In the data rows, the value 128 means zero.
Some points, one per row:
[135 155 140 145  91 133 127 118 126 131 110 120 111 169 121 131 128 131
 125 151 146 105 148 165 194 154  98  87 111 153 139 174 175 114 122  97
 130 127  96 148 137 133 152 152 102 151 109  97 143 124 176 153 158 138
 144 143 163]
[190 146 124 136 119 113 182 130  94 115 158 101 143 140 107 153 137 139
 142 122 145 137  94 156 137 102 115 132 118 124 124  84 137 105 135 122
 159 107 118 150 135 131 172  66 117 158 143 164 124 151  84 104 109 122
 119 118 111]
[216 136  77  15  72 136 127 134 174  77 151 199 206 110  83  46  15 129
  94  24 104 116  89  66 140  39 253 168 184 191 127  54  27 153 155 152
 119  62 215 131 119 143  60   0 141 107 119 231 121 105  73 172 218  48
  32 136 116]
[163 114  96  83 125 113 154  88 124 164 140 124 153 104  84 129  95 204
 149 125 142  90 129 156 132  37 144 129  93 164 128 104  91  95 107 158
 129 133 138 163  90 143 169 125 140 149 105 106 136 178 156  38  79 106
 154 121 123]
[118 122 151 139 128 150 134 127 120 135 142 131 118  76 158 145 164 128
 127 125 121 160 120 102  82 120 127 126 134 101 128 140 130 109 116 141
 107 129 106 132  97 140 102 157 125 112 115 126 125 131  79  91 108 132
 151 130 105]
[ 98 104 148 149 126 170 120  68 137 150  55 117  79 116 102 132 165 184
 113 138 125 168 153 106 176 170  95  67 102 136 145 163 194 136 127 125
 118 142 101  85 166 175 116 164 130 128 132  98 101  92 124 101 135 200
 135 106 149]
[152 128  94 135 112  87 138 127 129 123 164 201 125 107 154 101 112  93
 157 108 119 151  94 115  97  88 141 170 160 108 107 129 129 131 131 135
 147  86 139 130 133 163  78 122 123  89 114 142 135 115 126 164 134 132
 157 110 115]
[ 96  99 162 156 150 171 121  72 132 154  83 163  73  95 106  94 161 184
 148 148  98 147 158  78 158 139 104  92 105 145 135 155 216  91 122  85
 124 170  55  99 112 159 117 177 146 113 108  70  72  69 130 133 131 224
  99 109 146]
[160 108 113 157 170 158 134  65 162 162  24 140  51  99  95 111 198 212
 131 200  87 136 152 174 191 176  56  40  38 117 114 193 255  87  88  47
  78 140  38 157 134 215 164 220 145 117 101  92 101  42 179 106 182 177
 225 129 201]
[128 109 153 138 152 166 141 132 120 137 140 154  84  31 150 142 200 150
 127 118 135 148  78 110 105 121 129 144 145  91 139 123 129 124 129 126
 122 120 120 133 105 152  87 139 137 100 109 139 128  97  70  68 136 146
 163 114  97]
[ 86  96 157 182 129 142 174 103  99 128 167 157  57  80 160 162 203  72
 181 148 119 133 122  87  71  97  75 176 160 106  97 171 210  99 113 195
 162 164  62 109 100 123  95 255 124 100 133  68 104 149 100  85  40 171
 178 121 123]
[ 91 172 145 153  89 140 141 129  81 113 165 120 104 135 132 179 137  32
 147 142 139 120 126 132  81 128 111 165 181 123  95 125 130 118 148 157
 162 130 120 152  79  90 153 144  96 112 128 113 121 159 111 142 101  94
 130 131 135]
[160 186 117 126 100 111 121 110 123  97 187 204 129  76 165  36  45  22
 217 112  99 119  53 153 100 102 115 176 174 114  69  80 146 169 147  76
 129  51 170 159 133 179 140   0  82  89 131 235  93  67  73 220 185  79
 128 103 122]
[119 159 148 135 106 179 134 123 114 103 174 112 133 144 110 173 114 125
 113 139 140 122 123  51 161 105 177  78 151 124 148 134 102  80 136 164
 122 146  87 120  87  91  93 140  84 148  96 108 113 156  73  92 114 127
  95 119 138]
[129 152 127 143 108 117 140 123 133 118 106 134 118 164 128 134 130 134
 133 140 147 114 143 144 175 145  93  95 116 141 139 157 158 121 124 120
 124 134 102 136 143 120 143 156 112 144 118 110 130 130 159 149 142 137
 143 142 152]
[113 100  78 131 142  95 103 144 149 148 130 169 106 104 118 132 136 161
 167 184 104  73 162 129 116  81 121 149 106  97 115 175 126  86 111 116
 101 172 100 145  76 144 117 226 138  81  73  99 147 155 153  95 119  92
 180 118 119]
[154 126 104 100 125  99 134 159 113 138 157 122 156 119 124 143 104 160
 118 118 133 118 122 141  94  80 151 172 127 129 117 104  93 133 132 171
 139 139 149 142  87 131 133 121 138 117 133 142 151 158 107  89  92 115
 115 127  90]
[106  86  86  94  77 158  91  93 151 149  71 148 151 126  92  22  63 140
 101 126  69 132 176 124 161 100 168 122 112 190  99 140 144 165  94  58
 104 122 178  96 176 157 144 102 173 105 113 147 176  50 242 213 201 138
 115 127 177]
[133 132 135 127 136 132 146 114 122 136 130 128 141 118 121 118 125 116
 128 119 143 152 133 116 118 128 141 129 135 131 120 124 135 130 131 152
 146 129 138 121 144 135 138 112 120 118 140 132 122 128 114 128 109 143
 105 129 127]
Here are 10 more points, each followed by its number:
[ 83  51 104 114 231  74 111 168 122 227 131  26 185 115 122 144 112 177
  63 118 128 137 168 188  23 130 146 156  84 129 144  76  94 184 111 179
 131 189 183  95 123 120 158 133 182  98 178  70 147 159 128  56  22 161
 101 159  91] 0
[121 109 133 108 177  97 107 107 160 120 118 102 177 155  91  83 172  75
 116  98 146 137 133 132 104 136 165 116 114  76 131  77 100 148  77 163
 139 123 133  88 160 127 133  83 124 116 195  79  91 151 146 151 112 135
 114 122 145] 1
[ 82 118  97 109 141  93 117  95 134 147  91  76 132 164  92 103 103 139
 130 154 113  96 136 161 149 137 136 111  99 144 100 117 128 122  90  98
 128 137 150 153 112 146 177 101 141 144 133 118 134 144 165 140 128 122
 117 119 158] 2
[107 129 163 157 134 170 117 108 142 115 135 165  85  70 147 173 179 117
 132 135 133 151 123  77 109 117 121 129 149 112 137 110 162 119 123 136
 122 122 117  94 124 141  98 162 119 104 124 112  99 103  83  87 104 138
 110 129 113] 3
[117 105  72  96 110 117  89 106 169 163  54 138  98 169  90  36  82 134
 157 121 122 129 152 129 121 119 164 104 127 157  79 153 118 174 114 125
 142 128 170 128 139 148 116 159 164 130 154 141 164  85 246 186 164 160
 145 133 175] 4
[164 142 121 118 105 137 150 120 140 100 191 196 108 123 134 174 135 138
 173  94 155 118  87  81 138  20 207 134 188  81 134 145  72  77 116 162
 132 117 101 119  98  90  50 158  93 114 113 156 119 172  93 125 127 100
 124 117 129] 5
[111 137 138 144 146 161 112 136 121 124 141 137  98 111 137 154 139 115
 160 147 136 110 130 105 116 120 141 133 143 106 125 126 123 118 129 107
 110 137 117 132  92 108 100 157 124 116 106 129 129 143 112 119 122 104
 133 109 135] 6
[205 115 115 118 119  84 223 132 104 149 128 137 128 129 108 143 139 187
 135 146 149 128  47 166 155  83  85 125  73 120 144 146 145  88 122 177
 139 105 107 162 124 172 176 134 112 139 140  88 130 160  93  72  73 165
 164 122  94] 7
[122 124 122 144 147 117 117 128 150 126 128 132 118 118 132 154 147 150
 126 133 120 111 108 125 131 128 121 133 109 113 148 140 146 110 115 128
 123 143 106 123 141 144 122 138 117 122 133  98 114 143 112  90 104 153
 156 117 124] 8
[115 121 123 116 171  98 112 113 138 139 125 102 169 148 120 115 121 128
 135 104 139 146 128 130 112 165 166 131 106 112 149 101  86 158 114 169
 131 122 126  95 158 126 144 104 126 135 188 117 118 143 151 130 121 124
 117 108 129] 9
Which of these numbered points is nearest to each point below by angle, seen from the average point of the first points? Its number follows each.
[125 113 125 123 149 116 128 145 116 154 130  97 147 122 121 138 129 138
 102 125 130 144 140 142  97 133 122 139 120 124 130 118 115 137 119 156
 134 142 147 119 127 128 142 129 152 128 154 104 140 146 137 101  96 145
 121 153 102] > 0
[144 125 152 137 183 157 172  49 158 160  59  75 112 155  69  90 186  86
 126  96 140 180 152 127  92 154 179  93 149 123  92  88 157 123  72 155
 148 119  90 105 180 105 151 118 109 128 182 124  76  76 181 141 138 171
  88 145 193] > 1
[ 25 179 151 182 141 137  81 109  88  94 183 105 106 173 142 186 154  74
 164 212 122  59 186  48 128 178 102 103 157  81 157 188 130 118 134 128
 132 202  91 109 106  68 123 200  54 136  84  78 110 207 123 139  40 146
 142 123 145] > 6
[123 107 157 144 163 148 128 121 116 133 144 141  88  74 158 164 206 143
 120 142 118 135 125 101 102 151 109 122 126 100 130 111 152 111 126 128
 116 125 114 116 107 141  95 155 138 112 126 129  83 129  77  86 120 130
 138 110 104] > 3
[190 136 138 121 141 129 200 106  90 114 137 108 133 133  93 140 153 135
 138 128 150 158  81 171 119 104 127 154 128 137 121  77 127 124 130 148
 164 108 120 160 133 151 147  76 120 166 155 155 124 141  83  95 119 113
 117 110 112] > 7
[ 11 166 186 180 194 244 104  59 106 106  51 142  74  52 143  42 191  59
 128 148  97 186 119  44 102 226 120 114 158  95  80  94 205 229 127   8
 136  62 117  90 200 147 101  39 105  85 134 204  70  14  90 185 234 163
  65 101 176] > 3
[132 164 116 100  59 155 108 177 173  92 140 179 143 164 142 153 102 171
 139  95 164  89 160  94 165 114 162 100 166 131 147 136  89 103 143 116
 109 101 136 159  97  96  66 147 129 155 100 171 183 116 143 169 222  77
 148 120 136] > 5
[133  94 144 108 208  72 171  62 190 153  48  19 100 223  74 144 226 102
 141 139 147 149 170 182 124 148 166  55  82 103 153  76 118  94  20 165
 150 161  49 132 157 122 185 165 141 142 194  71 101 173 231 150 118 132
 173 160 170] > 1
[ 86  91 132 137 199  95 141 162  86 205 120  47 157 113 138 146 124 163
  48 128 136 176 147 184  66 111 130 156  86 161  92  94 102 168 129 184
 151 188 179  84 120 130 173 134 190 138 173  73 145 173 120  37  21 164
 104 169  72] > 0
[103 110 162 148 168 127 144 168 117 115 149 131  91 106 150 175 190 120
 145 133 141 134 135 141  74 127  98 148 133 107 137 137 133 114 130 133
 121 147 115 151  97 121 108 166 149 111 124 138 143 141 111  98 120 102
 170 131 112] > 6
[125 123 120 131 161 109 115 116 143 126 114 137 115 119 124 116 159 117
 145 134 119 133 118 135 120 132 126 131 118  99 127 128 132 134 113 116
 125 110  99 121 140 149 120 148 126 112 136 119 100 101 138 139 122 145
 132 115 140] > 1
[140 146 119 135 112  90 144 100 114 116 152 130 114 112 130 112 120  93
 172 152 122 100  93 114 130 114 134 149 129 110 128 113 134 119 119 125
 162 107 125 137 136 139 131  93 101 107 122 128  88 138 105 133  84 129
 127 104 125] > 1
[ 86  86  87  93 124 146 112  90 176 170  66 110 121 162 105  35  55 146
 122  94  94 140 159 133 123 124 154 122 126 172  80 143 116 146 121 110
 100 137 154 107 168 134 141  95 136 131 123 141 167  83 244 186 181 160
  71 159 154] > 4
[222  98 117 101 113 177 164 124 110  43 187 160 158   0 148  83  95 112
 175  83  83 140   0 114  78  49 162 224 199 156  70   0 116 103 168  92
 139  39 171 220 151 185 145   0 122  91  72 255  86  73   0  59 183  32
  71  81  52] > 5
[142 127 145 127 198  66 108 133 129 126 115 155 120 104 139 141 166 157
 132 185 111 101 113 141 160 137  70  97  81  97 154 168 136 122 110 153
 117 143  95 108 148 168 101 186 120 127 134  80  99 153  89  57  80 183
 168 108 115] > 8
[153 152 132 145 108 106 126 140 132 103 137 147 108 131 154 143 131 142
 120 141 132 103 124 125 172 153 105 115 125 121 164 154 137 118 136 120
 117 128 113 113 154 141 119 129 112 133 119 110 125 128 113 127 139 136
 146 117 134] > 8
[172 135  83 127  93 126 131 146 124 139 147 165 170 132 127 140  85 176
  98 101 141 122 111 123 174  93 111 140  77 159 160 167 132 127 151 158
 127 120 160 125 134 158 143 107 141 144 123 117 161 112 112  85 125 162
 111 141 104] > 7
[110  90 155 131 240  46 116 138 155  84 107  92 108 137 153 139 216 148
 134 161 120 110 122 175 138 224 135 100  57  11 173 111 112 117  41 114
 104 145  49 141 138 160 133  99 119 146 175  66  73 173  69  84 103 115
 200  84 115] > 8
[139 121 124 112 136 123 120 137 147 129 134 124 158 136 139 123  97 131
 112  98 133 141 130 107 131 137 158 139 128 133 132 123  89 130 131 155
 124 128 152  99 136 111 115 114 130 119 131 122 125 129 125 141 109 137
 114 130 121] > 9
[154 124  95 137  96 108 143 101 156 132 148 171 150 111 146  98 113 102
 171 120 128 137  91 117 108  94 172 153 138  96 115 109 106 133 117 136
 153  83 121 126 139 125 102 128 121  88 148 147 146 132 140 168 134 107
 151 117 130] > 5
[144 160  85 134  68  71 113 105 135 120 155 126 188 194 128 123  38 100
 149 181 118  37  88 127 158 101 134 117 132 115  90 181 138 115 150 122
 151 145 126 170 113 155 170 133  55 134 100  92 145 209 157 196 121 108
 115 114 157] > 2
[131 133 140 129 104 151 183 161  44 175 165  83 120  90 148 160 103 114
  92 120 144 178 113 143  13  54  95 204 149 185  75 114 117 118 179 215
 187 152 212 135  34  95 179 135 175 124 137 132 176 172 128  55  38 116
  88 172  76] > 0
[112 133 175 181 149 118 191 214 128 101 164 183  88  89 220 192 254  15
 191 150 125 154 142 178  47 132  67 174 161 101 115 114 140 165 133 129
 165 139 103 189  56 100 117 213 193  78 154 129 148 144 164 165  88  42
 255 120 105] > 6
[ 38 135 137 145 136 154  88 104 101 110 118  84  96 152 140 145 100  93
 147 206 113  47 163 119 121 157  77  92 153 137 119 176 178 104 122  95
 107 175  97 169  64  98 110 181 132 138  69  97 167 184 157 149  92  95
 127 108 114] > 6
[ 83 109  79 120 154  88  87 186 133 102 193 198 102  65 162  78  96  68
 188 157  46  73 123 117  12  98 106 204 132  74  71 161 131 154 116 116
 138 149 152 137  37 142  83 172 201  53 101 142 153 129 161 164  66  29
 161  99  85] > 6
[180 132 111 103  83 122 135 144 122 144 132 149 154 128 126 129  87 189
 106 113 127 128 120 137 171 116 116 123 110 153 142 140 115 126 142 140
 116 121 159 139 138 140 144 121 145 136 121 138 158 105 117 106 140 147
 109 133 109] > 7
[109 119 134 125 132 163 129 123 118 141 133 115 120  98 130 137 149 145
 115 136 120 128 142 129 123 129 134 152 116 124 134 107 144 131 151 112
 122 133 137 140 102 149 125 127 147 119 111 151 139 122  90  83 123 127
 116 124 112] > 0
[149 135 150 183  86 165 148 100 171 190  56 203 102 115 134 101 131 124
 115 143 129 203 157 113 150 159  71 143 117 195 129 203 229 140 161 142
 168 106 105  75 224 134 141 204 141  79 157  75 117  58 219 179 156 255
 115 172 199] > 4
[113 126 131 135 137 150 129 124 110 132 129 125 124 101 129 134 131 132
 129 143 122 129 128 129 121 130 112 137 126 130 122 127 141 121 124 111
 128 136 133 135 116 132 137 130 132 123 120 127 118 125 105  99 121 132
 106 126 117] > 0
